50 stands for zero in the data rows.
Each row has a hidden score. How much does it go up from the first row of each pair to the second? 10 means little or no change, 20 a big rise and 0 a big fall. The score is a weighted sum of the row's numbers plus the product of two more (or one squared), each taken from its middle value.
  85  46  40  41  76  52  47  64  38  70  82
  82  34  45  38  44  57  24  48  61  70  73 -> 10
  63  33  41  32  76  59  49  54  48  64  69
  49  52  37  53  64  46  45  68  29  58  55 -> 9
  43  58  50  58  29  61  49  50  43  48  45
  50  30  45  40  53  54  47  41  66  62  55 -> 15
  27  55  61  59  17  43  67  28  66  35  24
  68  42  52  52  24  59  34  34  67  57  70 -> 10
  35  84  52  47  46  20  83  83  29  39  33
  61  44  41  38  42  56  43  50  44  56  57 -> 7
  26  65  63  80  32  55  54  36  52  32  31
  38  44  55  50  23  57  45  23  67  41  38 -> 11
  42  56  44  51  36  56  43  61  35  47  50
  54  40  45  22  53  52  53  59  62  67  49 -> 14
  68  44  46  51  54  56  37  40  61  56  67
  59  34  43  19  75  36  58  60  50  63  52 -> 14
  45  41  50  26  73  26  67  70  49  55  46
  83  29  40  39  58  52  20  49  65  69  83 -> 2
  44  38  58  52  46  57  49  33  68  50  41
  59  46  43  33  73  43  65  67  45  58  55 -> 10
  32  77  52  59  63  44  84  65  24  39  38
  49  72  53  67  45  53  53  53  28  28  51 -> 10
  46  47  52  62  42  55  33  51  50  48  47
  52  53  48  48  67  52  61  60  37  51  53 -> 10
  58  64  55  42  65  24  71  78  29  38  62
  45  58  43  52  57  52  51  63  25  49  44 -> 8
  62  55  50  52  48  42  51  55  44  46  58
  62  56  60  64  23  41  52  50  50  35  52 -> 8
  73  28  50  50  47  80  11  32  77  65  74
  76  36  45  49  55  72  18  33  57  64  79 -> 8
  78  41  41  29  76  45  37  80  45  71  80
  70  28  50  39  26  49  27  34  81  57  67 -> 8
  48  58  63  65  37  33  42  43  54  32  48
  41  42  54  61  41  42  36  49  53  50  43 -> 12
  60  37  47  44  65  65  44  39  54  63  59
  53  50  50  58  27  71  32  39  52  58  52 -> 7
  26  52  61  67  40  42  59  33  58  32  29
  47  57  48  44  62  43  51  58  40  52  51 -> 7
  40  46  54  46  31  50  50  47  59  45  40
  38  40  55  53  48  52  49  39  65  54  35 -> 11
  37  49  53  40  57  25  71  62  56  43  37
  34  44  56  58  46  38  60  45  61  37  31 -> 10
  42  37  50  32  71  45  62  52  55  50  46
  50  30  45  45  56  64  47  43  59  65  58 -> 9
  46  42  50  63  37  63  36  28  66  49  48
  57  45  44  27  49  41  41  63  59  71  56 -> 9
  49  53  48  75  41  76  29  31  49  49  51
  46  59  47  49  55  43  64  65  39  46  47 -> 9
  45  47  53  37  65  44  73  55  49  46  38
  73  56  49  53  58  63  39  52  47  55  70 -> 5
  61  48  59  59  49  58  40  37  67  39  49
  51  59  43  45  69  54  63  65  24  52  48 -> 7
  67  37  51  35  75  52  43  51  54  55  64
  80  33  44  41  61  57  36  47  65  66  81 -> 8
  59  44  48  46  54  59  32  41  54  54  67
  47  53  43  47  34  50  36  57  46  52  54 -> 8
  44  60  43  59  56  55  47  60  29  49  47
  35  61  53  64  55  41  71  52  41  32  34 -> 12
  69  57  55  52  31  45  37  62  43  46  66
  67  62  47  53  34  50  39  59  43  43  69 -> 9
  59  78  50  51  41  38  69  65  25  33  55
  44  29  44  58  43  62  41  22  78  56  41 -> 19
  67  74  45  44  42  39  51  78  41  47  72
  47  47  54  46  62  34  57  64  46  47  39 -> 17
  35  37  59  44  21  49  19  45  74  52  34
  51  26  45  46  58  64  38  41  72  66  58 -> 10
  58  45  50  40  61  36  53  63  48  62  49
  79  49  50  66  41  70  26  35  49  55  68 -> 3
  49  57  46  42  76  54  60  58  33  52  53
  40  58  47  54  54  41  63  58  46  46  43 -> 11
  60  46  41  26  58  57  43  60  52  80  61
  66  32  50  54  39  67  32  27  76  53  65 -> 13
  31  76  50  53  37  35  97  71  24  29  33
  74  36  44  40  68  72  38  35  58  81  86 -> 11
  35  65  54  65  23  71  50  24  48  38  36
  51  64  41  47  74  39  60  80  23  44  50 -> 12
  47  58  48  41  72  44  64  70  39  44  47
  32  57  58  50  50  45  65  47  50  38  34 -> 9
  32  60  56  63  44  32  64  57  37  29  33
  52  56  59  61  46  27  59  57  51  33  53 -> 10
  52  24  48  39  62  50  47  49  61  63  52
  31  51  50  47  58  22  73  61  45  32  40 -> 9
  55  52  42  45  40  75  33  39  46  52  54
  48  62  48  61  54  57  50  52  35  51  50 -> 9
  47  59  55  50  40  46  59  61  47  44  42
  56  50  45  52  62  66  40  55  38  60  56 -> 8
  75  33  46  40  44  70  38  26  66  67  74
  73  63  44  47  68  47  56  65  24  57  73 -> 7
  39  59  54  39  48  50  57  58  54  41  46
  34  67  55  50  39  54  68  47  45  41  33 -> 5
  55  42  38  34  45  67  34  37  54  63  54
  49  32  51  54  43  61  34  31  74  57  45 -> 15
  64  44  42  33  73  51  54  56  44  65  61
  59  58  39  43  70  61  51  63  31  60  63 -> 8
  64  42  61  65  46  45  44  47  58  50  56
  42  60  48  46  70  27  64  84  31  47  44 -> 15
  63  50  51  67  42  51  34  50  38  45  72
  45  43  54  61  43  37  33  54  58  52  46 -> 19
  35  58  50  74  31  48  50  43  40  39  36
  49  75  60  71  43  39  47  59  30  26  53 -> 7
  49  58  45  52  56  63  44  46  48  52  48
  44  50  48  54  60  54  48  54  47  59  49 -> 12
  34  59  57  37  62  30  69  70  36  43  31
  53  59  46  70  38  60  22  46  49  53  51 -> 6
  37  46  59  48  48  31  64  53  63  35  28
  50  41  40  47  54  59  43  56  48  62  58 -> 6
  54  48  41  40  73  53  65  59  45  50  55
  70  41  55  53  45  46  33  51  60  45  69 -> 5
  29  72  61  60  51  29  78  77  26  26  32
  42  33  50  56  43  73  33  16  73  86  42 -> 1
  55  28  47  40  48  57  34  29  73  66  56
  39  58  48  59  46  57  55  43  48  47  33 -> 5
  46  53  52  41  67  59  58  54  47  49  46
  52  58  55  45  61  42  73  52  44  33  56 -> 9
  29  48  58  69  33  47  49  39  62  39  29
  46  46  47  39  61  31  61  70  48  55  42 -> 12
  23  50  56  75  30  45  60  30  60  28  29
  57  55  41  50  65  60  59  68  25  49  50 -> 6
  49  50  44  66  52  64  52  45  40  51  57
  47  47  51  60  41  52  39  55  51  51  45 -> 12
  42  50  57  38  65  53  69  46  52  42  34
  64  35  57  63  39  62  34  30  74  53  59 -> 11
  43  39  55  34  35  60  36  26  76  51  36
  50  50  47  56  52  56  48  45  49  45  49 -> 8
  77  61  44  56  62  62  45  59  35  57  82
  35  69  57  72  47  50  71  45  31  25  34 -> 14
  53  40  42  23  54  54  55  53  52  67  52
  52  40  45  67  42  71  31  39  61  58  51 -> 12
  63  26  42  42  56  51  38  45  73  68  54
  59  40  49  43  54  46  47  46  53  55  71 -> 6
  45  67  49  72  48  37  51  63  40  32  43
  65  50  55  37  41  27  46  65  56  47  61 -> 12
  27  50  62  58  42  49  54  48  62  34  30
  45  33  44  34  27  47  32  58  68  58  47 -> 9
  44  44  49  61  44  57  40  38  51  46  46
  44  40  51  51  50  55  46  35  67  50  43 -> 12
  66  48  52  44  56  55  44  45  58  53  60
  27  69  49  68  20  46  60  62  38  22  22 -> 9
  45  58  43  50  64  53  47  64  27  47  51
  62  47  56  20  60  33  37  75  44  65  63 -> 15
  44  38  60  39  57  32  44  57  60  45  44
  59  52  54  63  27  38  49  60  53  44  60 -> 3
  46  52  49  48  39  61  39  32  55  53  51
  48  26  53  47  22  65  29  28  76  63  48 -> 13
  44  55  35  63  53  64  34  34  44  53  54
  71  52  44  49  57  48  51  55  47  49  68 -> 8
  52  58  46  50  33  56  38  51  49  59  52
  64  53  57  63  53  59  36  43  43  43  63 -> 10
  58  38  42  30  76  56  56  55  45  74  60
  38  45  60  59  49  48  60  30  64  37  32 -> 13
  31  51  62  61  43  49  58  39  67  38  28
  42  59  54  61  31  48  52  47  40  49  46 -> 5
  46  53  42  58  50  52  59  51  34  49  48
  76  44  43  43  72  53  51  46  36  52  77 -> 9
  42  62  56  51  62  35  80  64  40  44  35
  66  64  44  53  39  49  47  62  35  45  70 -> 4
  57  42  49  52  57  69  40  36  51  63  57
  66  53  52  44  35  57  45  48  48  48  74 -> 5
  46  43  53  56  52  59  52  41  49  51  43
  36  45  60  56  45  45  51  44  62  42  28 -> 12
  76  58  43  38  54  54  47  63  32  60  79
  42  57  54  45  61  44  70  52  42  58  36 -> 10
  49  57  48  52  60  62  48  49  47  49  51
  26  69  53  83  41  54  61  50  33  32  33 -> 9
  43  46  51  60  43  42  45  50  54  49  40
  70  50  49  36  71  57  48  58  35  57  71 -> 6
  38  58  57  57  49  37  59  54  51  40  32
  41  68  55  58  55  31  64  62  23  40  45 -> 7
  56  49  42  65  52  56  35  60  38  55  57
  34  62  59  66  29  41  48  56  49  30  28 -> 12
  48  56  55  56  21  33  50  41  65  36  52
  36  56  61  63  47  36  59  48  56  37  23 -> 12
  47  54  47  30  51  41  61  70  43  49  45
  78  52  42  47  68  55  41  57  29  59  83 -> 2
  63  59  38  43  73  60  49  57  27  57  63
  55  38  40  42  42  59  35  50  59  57  57 -> 14
  52  65  50  42  69  30  63  88  23  53  57
  28  77  58  81  37  50  61  49  35  31  31 -> 3
  64  28  47  32  63  70  42  39  64  73  59
  70  45  51  46  59  55  35  50  53  56  71 -> 7
  64  58  46  57  65  41  55  68  25  47  66
  42  50  55  67  47  44  49  51  52  41  41 -> 14
  47  53  46  42  67  45  63  61  47  51  50
  53  35  38  33  41  60  29  37  65  65  53 -> 10
  32  73  55  68  46  46  71  55  32  38  31
  70  52  54  52  52  54  49  45  55  53  64 -> 13
  55  48  44  74  38  68  29  35  49  64  53
  37  47  56  61  40  48  47  35  58  42  39 -> 14
  55  42  47  24  54  53  54  52  57  60  54
  30  67  58  65  21  54  61  40  40  28  33 -> 7
  40  66  48  46  66  50  68  63  36  48  42
  36  58  56  51  54  26  65  65  41  36  30 -> 15
  77  31  38  51  59  67  30  31  61  70  74
  57  22  48  42  50  50  24  47  71  62  55 -> 13
  52  27  43  54  46  62  20  43  69  65  55
  50  53  47  34  75  29  51  79  29  52  50 -> 11
  77  51  41  31  71  47  51  66  40  52  84
  44  67  42  34  69  36  73  82  43  48  42 -> 17
  36  69  57  81  32  57  42  50  45  38  33
  58  68  45  36  76  32  62  81  23  57  63 -> 12
  44  62  59  68  27  32  51  47  50  23  50
  64  55  48  29  78  72  48  50  39  65  67 -> 10
  43  44  45  29  69  49  64  56  52  57  46
  29  58  55  79  33  54  62  46  56  25  28 -> 11
